rotation steps, each row followed by its count of steps
The counts run from 0 to 184.
6; 14; -27; 5; 6; -29; -17; 11; 29; 48; -36; 38; 13; 69; 26; 45; 53; 5; -29; -4; 7; -11; 11; -6; 5; 21; -13; 37; 51; 30; 39; -54; -25  144
1; -5; -6; -7; 41; 23; -3; 8; -43; -10; 32; -14; 22; 27; -24; -26; -8; -96; -5; 34; -28; -8; 1; -85; 32; 25; 10; 10; 21; 41; 11; -3; -13  103
-1; 34; 17; -47; 63; 6; 7; 30; 8; 17; 55; -44; 26; 30; 15; -13; -14; -70; 17; 11; -24; 21; 5; -35; 7; -35; 1; -28; 36; -14; -19; 9; 44  121
33; -44; -55; 2; 35; -3; -43; -13; 19; 28; -21; 37; 33; -11; 38; 37; 33; -51; -19; 10; 25; -13; 20; -62; -3; 43; 14; 21; 45; 16; 19; -54; 19  2
-37; -2; -33; -22; 15; -18; -34; -16; 4; 5; -34; 27; -32; 92; -20; 58; 22; -12; -22; 34; -21; -49; -19; -4; 26; 37; -16; -20; -9; 26; 23; -38; -3  99
-55; 33; 32; -30; 34; 16; -9; 11; 52; -35; -6; 7; 33; 4; -27; -25; 9; -73; 23; 38; 0; -24; -36; -24; -43; -18; -20; -47; 11; 1; -24; -7; 37  166
-26; 0; 28; -65; 12; 3; 1; -11; 37; -18; 23; -41; -3; 66; -26; 15; -31; -59; -10; 3; -17; 2; 26; 4; 64; -50; 35; 32; 45; -6; -14; -3; 4  92
-11; 14; -7; 15; 16; -14; -20; 37; 9; 30; -40; 50; 56; 50; 32; 24; 72; -16; -28; 16; 28; -16; 30; -27; 22; 15; -3; 21; 45; 21; 55; -50; -17  145
0; 51; 2; -47; -26; -7; -7; -9; 38; -1; -26; 22; -14; 29; 18; 12; -3; -50; 35; -22; -5; -12; 52; 39; 82; -31; -20; -8; 45; 22; -42; -13; -5  79
25; 34; 31; -10; -2; 16; 17; -54; 39; -35; 2; -1; -21; 58; 5; -22; -36; -14; 25; -7; -13; -10; 38; 5; 57; 36; 15; 43; 53; 24; 9; -50; -15  61
30; 16; -60; -5; 48; -27; -30; -10; -13; 75; -6; 23; 10; 40; 22; 44; 21; -30; -13; -7; -4; -25; 5; -40; -2; 48; -40; -31; 8; 22; -9; -40; 27  114
-37; 45; 3; 10; 31; 36; 19; 37; -7; -4; -7; 34; -7; 37; 48; 2; 49; 28; 33; 44; 24; -28; 27; -40; -6; 1; -6; -32; 32; 7; 9; -71; 27  163
6; -16; -52; -49; 15; -9; -42; -52; 7; 1; -53; 49; -27; 23; 47; 34; 22; -44; 20; 23; -8; -14; 18; -20; 60; 19; 5; -29; -2; 50; -7; -14; 1  97
-35; 32; -8; -54; 58; 25; 28; 25; 16; 18; 16; -19; 8; 23; 19; 7; 32; -23; 12; 16; -2; 23; -29; -45; -71; -1; 5; -37; 62; 42; -26; 3; -13  151
-61; 9; 15; -49; 20; 18; -16; -26; 17; -81; -16; 20; -11; 29; -14; 10; 5; -27; 26; 62; 6; -56; -16; -42; 7; 28; 3; -44; -6; 13; -2; -17; 15  54
-34; 18; -20; -25; -7; 2; -25; 14; 13; -32; -44; 41; -17; 24; 0; 77; 12; -8; 27; 8; -27; -46; 58; 40; 44; -30; 6; -38; 35; -5; 3; -28; 10  81
-66; 10; 4; -4; -1; 51; -1; 49; 12; -49; -7; 20; -4; -8; -37; 37; 34; -33; 31; 39; 0; -62; 29; -28; -18; -44; -4; -4; 43; 2; -19; -33; 3  37
-5; 34; 10; -27; 25; 8; 8; 48; -12; 0; 16; -10; -24; 34; 45; -33; 55; -49; 44; 64; -13; 26; -18; -59; 32; -25; -17; -7; 16; 32; 0; -21; 9  134
-22; 9; -16; -23; -23; 33; 16; -29; 38; 34; -19; 8; -9; 22; -13; 40; 21; -17; -3; -21; 43; -57; 32; -27; 28; -15; -2; 50; 62; 27; -64; -63; -17  49
18; 22; -3; -36; 20; 17; 1; -3; 60; 28; -4; -2; -6; 18; 2; -13; -21; -84; 37; -8; -53; 44; 6; 22; -9; -50; 0; -31; 57; 33; -34; 4; 13  123
-42; -12; 9; 15; 13; 32; -12; 30; -3; -5; -13; 39; 33; 32; 7; -24; 51; -70; 3; 56; 22; -30; 13; -70; 43; -16; 19; 10; 7; 8; 35; -49; 21  147
9; -11; 2; -35; -21; 17; 4; -46; 53; 4; 3; -5; 8; 24; -3; 15; -1; -51; -4; -10; 49; -47; 21; -43; 59; -8; 5; 65; 46; 11; -51; -57; 0  48
4; 27; -5; -69; 43; -3; -16; -5; 15; -57; 20; -25; -28; -33; 29; 20; 35; -40; 41; 41; 0; -9; -32; -54; -33; 14; -25; -16; 20; 24; -53; -5; 9  40
-11; 46; 14; -60; 44; -14; 14; 2; 16; 6; -3; -6; 35; 60; 37; 3; -12; -27; -2; -22; -11; 35; 51; 23; 30; -12; 30; -54; 64; 19; 16; 24; -6  108
-14; 18; -18; -25; -2; 26; -8; -2; 20; -3; -2; 15; -11; -23; 31; 1; 49; -41; 50; 42; 34; -40; 6; -59; 16; -35; -28; -13; 10; 6; -71; -46; 41  178
-52; -20; 5; 9; 19; 62; 11; 17; 13; 3; 0; 11; 4; 33; -12; -16; 24; -54; 11; 69; 8; -30; -9; -76; 10; -31; 23; 10; 20; 10; 9; -49; 29  148
-15; -21; 2; -36; 20; 1; -31; -37; 48; -9; -38; 44; 27; 33; 7; 9; -41; -76; 0; -6; -28; 2; 42; 17; 44; -12; 38; -55; 30; 2; 26; 0; 31  110
-17; -10; -41; -41; 8; -15; -38; -47; 13; 2; -50; 47; -38; 70; 10; 40; 24; -24; 5; 37; -17; -30; -7; -8; 55; 30; -7; -26; -15; 44; 16; -28; 7  98
5; -1; 0; -1; 32; 45; 14; -5; -26; -2; 35; -29; -18; 42; -20; -38; -19; -80; 19; 37; -42; 6; -5; -66; 33; 5; 17; 17; 26; 52; -5; -16; -7  104
57; 6; -5; 7; -9; 4; -27; -29; 80; -21; -10; 10; 8; -19; -29; 10; -25; -66; 22; -4; -34; -4; 12; 10; -13; 19; -11; 53; 72; 14; -1; -51; 2  30
2; 45; 6; -40; 48; 26; 44; -3; 4; 26; 36; -36; -40; 91; 16; 0; -21; -5; 12; 0; -35; 33; 17; -12; 19; -13; 24; 2; 65; 42; -1; -23; -11  106
33; -22; -29; 2; 24; -1; -27; -28; 12; 39; -17; 36; 20; 15; 40; 4; 46; -51; -3; 27; 27; -20; -9; -77; 27; 41; -11; 25; 14; 26; -1; -64; 21  3
53; 29; -6; -14; 41; -4; 9; -1; -7; -16; 71; -55; -2; 14; 4; 26; -38; -27; 23; -15; -25; -4; 56; -25; 32; 0; 3; 39; 71; -19; -22; -36; 5  76
3; -5; 11; -13; 30; -4; -14; -37; 82; -42; -23; 31; -2; 47; 5; -9; -29; -14; 3; 27; -34; 26; -8; 13; -30; 29; 36; 8; 53; 11; 59; -38; 18  155
-30; 9; -23; -27; 2; 30; -7; -26; 15; -13; -19; 39; 20; -17; -11; 12; -13; -77; 21; -1; 21; -69; 59; -22; 41; -9; -7; -52; 23; 13; -59; -24; 31  66
